Which row each row swaps with, under one turn or mirror
The rows were stretched afterwards, more along some directions than others.
bodig: -12 -8 6 13 -6 -3 -6 17 -16 13 -20 -25 -20 -2 -1 -33 6 8 6
vir: 30 -4 -16 -7 -4 -4 1 32 17 9 -2 -4 -6 -11 3 23 -6 4 11
Bufa: -23 -29 -10 12 21 1 11 10 3 4 -13 4 7 24 1 -14 -22 -16 -5
Kof: -14 -16 13 -23 11 -8 -21 -3 -17 26 16 3 4 -16 5 -4 5 0 6
sadif: -3 7 -14 -16 17 -35 -12 17 -7 2 11 1 -5 -1 17 40 7 17 21
rek: 9 -26 4 -25 3 10 -17 2 -7 23 20 -4 6 -22 11 -2 2 0 7
Fipi: -6 -16 -4 18 6 -6 -14 27 -11 3 -34 -17 5 23 14 -15 -4 1 0
furo: -5 28 23 -13 2 13 0 -8 3 18 27 14 33 11 -7 11 12 8 -11
Leta: -31 11 18 -20 20 11 -9 -19 12 15 19 22 10 7 -7 -10 1 1 -21
Muzar: -9 -20 -3 -1 -19 33 -1 2 21 17 7 3 15 2 2 -14 4 15 3
rad: -24 3 6 -16 20 -16 -16 21 -8 27 20 -11 6 7 -8 8 -6 12 5
fitad: -9 15 -22 22 3 -5 10 5 32 6 -3 -9 10 9 9 19 -25 9 5
vaz: -16 19 18 8 13 10 -4 -10 25 19 1 10 -2 13 -11 -11 -24 11 -9
liba: -44 6 13 -2 4 11 -6 -31 8 12 10 23 20 16 -20 -1 3 12 -12
siz: 24 -8 -21 -9 -1 -3 11 38 9 3 -14 -10 -7 -14 1 12 -17 -2 4
Mivog: -3 27 14 -7 6 4 -19 -11 8 14 29 -5 7 -1 3 17 -1 18 -6
Num: 4 -18 8 -28 3 6 -16 -5 -12 15 20 6 9 -17 7 0 4 -10 4
mukav: 9 25 -18 23 4 3 -11 14 29 10 -12 -30 6 12 17 10 -14 36 3
gake: 3 -17 13 2 1 39 -20 -7 12 38 31 7 -9 2 5 -8 7 30 0
Gizu: 2 -6 -5 -32 -5 7 15 -9 11 -5 27 29 21 8 -10 25 -5 -8 -1
vaneb: -13 7 11 20 1 14 -1 -9 35 30 5 7 10 19 -15 -12 -21 8 -8
Zoset: 3 32 16 -11 0 19 -1 -12 18 8 16 9 7 5 -2 7 -10 -11 -21
Bebib: 12 18 8 -5 -7 1 4 -7 -4 5 8 -1 22 -1 0 9 -4 -14 0
loze: 9 -1 -13 -26 -1 -14 -12 14 -22 -10 -9 -4 -7 -17 1 25 19 8 13
Nubu: -17 18 -4 5 -4 -21 0 1 2 -12 -3 3 22 4 5 2 9 -2 -9
Zub: -33 -12 18 -4 0 -12 -7 11 -26 25 8 2 -5 -2 -12 -21 23 9 15
saref: -18 -21 4 3 -19 33 -9 -11 19 20 0 -2 4 -3 0 -21 5 16 -3
sog: 1 -14 -8 -16 -4 17 0 4 20 1 14 0 37 13 3 8 -9 -8 -17
pigiv: -24 10 1 -22 11 -32 -7 10 -8 13 10 2 4 4 -10 19 -9 9 18
Bap: -23 5 19 5 4 6 3 -14 22 32 15 19 0 8 -19 -19 -10 8 -10
lom: 31 -10 -25 -8 -5 -7 6 30 17 3 -7 -7 -25 -18 8 11 -6 8 9
dipu: -18 -16 1 -1 -2 -8 -7 27 -25 10 -22 -14 -20 -1 -4 -17 11 5 14
Tava: -20 -6 8 4 -2 -6 -12 25 -20 21 -17 -17 -4 6 -5 -24 5 12 19
Pufig: -7 8 14 -4 6 12 -3 -35 8 5 25 23 19 27 -1 6 1 0 -9
nufu: -3 -31 -20 7 14 9 11 6 6 -6 -10 8 -7 17 6 -6 -17 -13 -5
redak: 9 -16 -15 10 1 -8 -3 32 4 21 -5 -29 -12 11 7 -1 -16 10 4
sud: 0 35 -21 14 12 -20 -12 28 22 0 -27 -31 -18 4 17 17 -27 10 2
pugen: 5 19 -7 7 0 3 -9 -6 12 9 26 -3 -19 -11 4 5 8 29 4
reve: -14 17 2 -14 25 -29 -7 7 -9 10 16 17 5 0 1 31 12 9 32
dokog: -15 -20 -4 5 -20 24 3 1 25 17 7 -3 0 -11 5 -15 7 17 -5
nobo: 34 4 -14 -17 4 -1 3 30 14 -8 -5 1 -20 -16 9 25 -9 5 8
pilun: -14 -17 13 -8 -10 19 4 -7 19 33 32 9 28 12 -6 -4 -6 -1 -19
fek: 8 7 -7 3 1 11 -3 -24 26 -9 2 11 34 14 12 10 -3 -1 8
Medis: -3 -3 6 7 -10 -3 -14 3 -19 9 -16 -11 -13 -6 -2 -19 16 14 18
mem: -2 16 -14 6 8 -12 2 14 13 -20 -9 -8 12 17 13 26 -13 -3 -11
tavu: -22 -21 -18 11 22 -8 4 12 3 0 -14 3 -3 19 4 -3 -22 -11 1
Visek: -16 -22 -2 -1 -23 23 -5 -7 13 13 14 8 21 -5 2 -8 15 19 3
loraz: -17 -10 3 11 -3 -6 -8 17 -26 10 -13 -12 -7 7 -7 -21 12 13 16
bepu: 0 -29 -19 13 -23 23 -3 0 24 5 -6 -11 6 -3 13 -18 7 18 4
Zeken: -22 -15 -4 6 -13 13 5 -7 16 8 4 18 2 -2 -2 -2 14 17 6
Ridi: -12 4 14 7 0 25 5 -11 27 31 8 6 14 7 -17 -20 -26 5 -15
kiru: 11 7 -17 -21 22 -14 -18 26 -2 -2 -10 -16 -27 -14 14 8 0 11 4

Num pairs with -> tavu
furo pairs with -> mukav
lom pairs with -> Bap
loze pairs with -> liba
Fipi pairs with -> gake

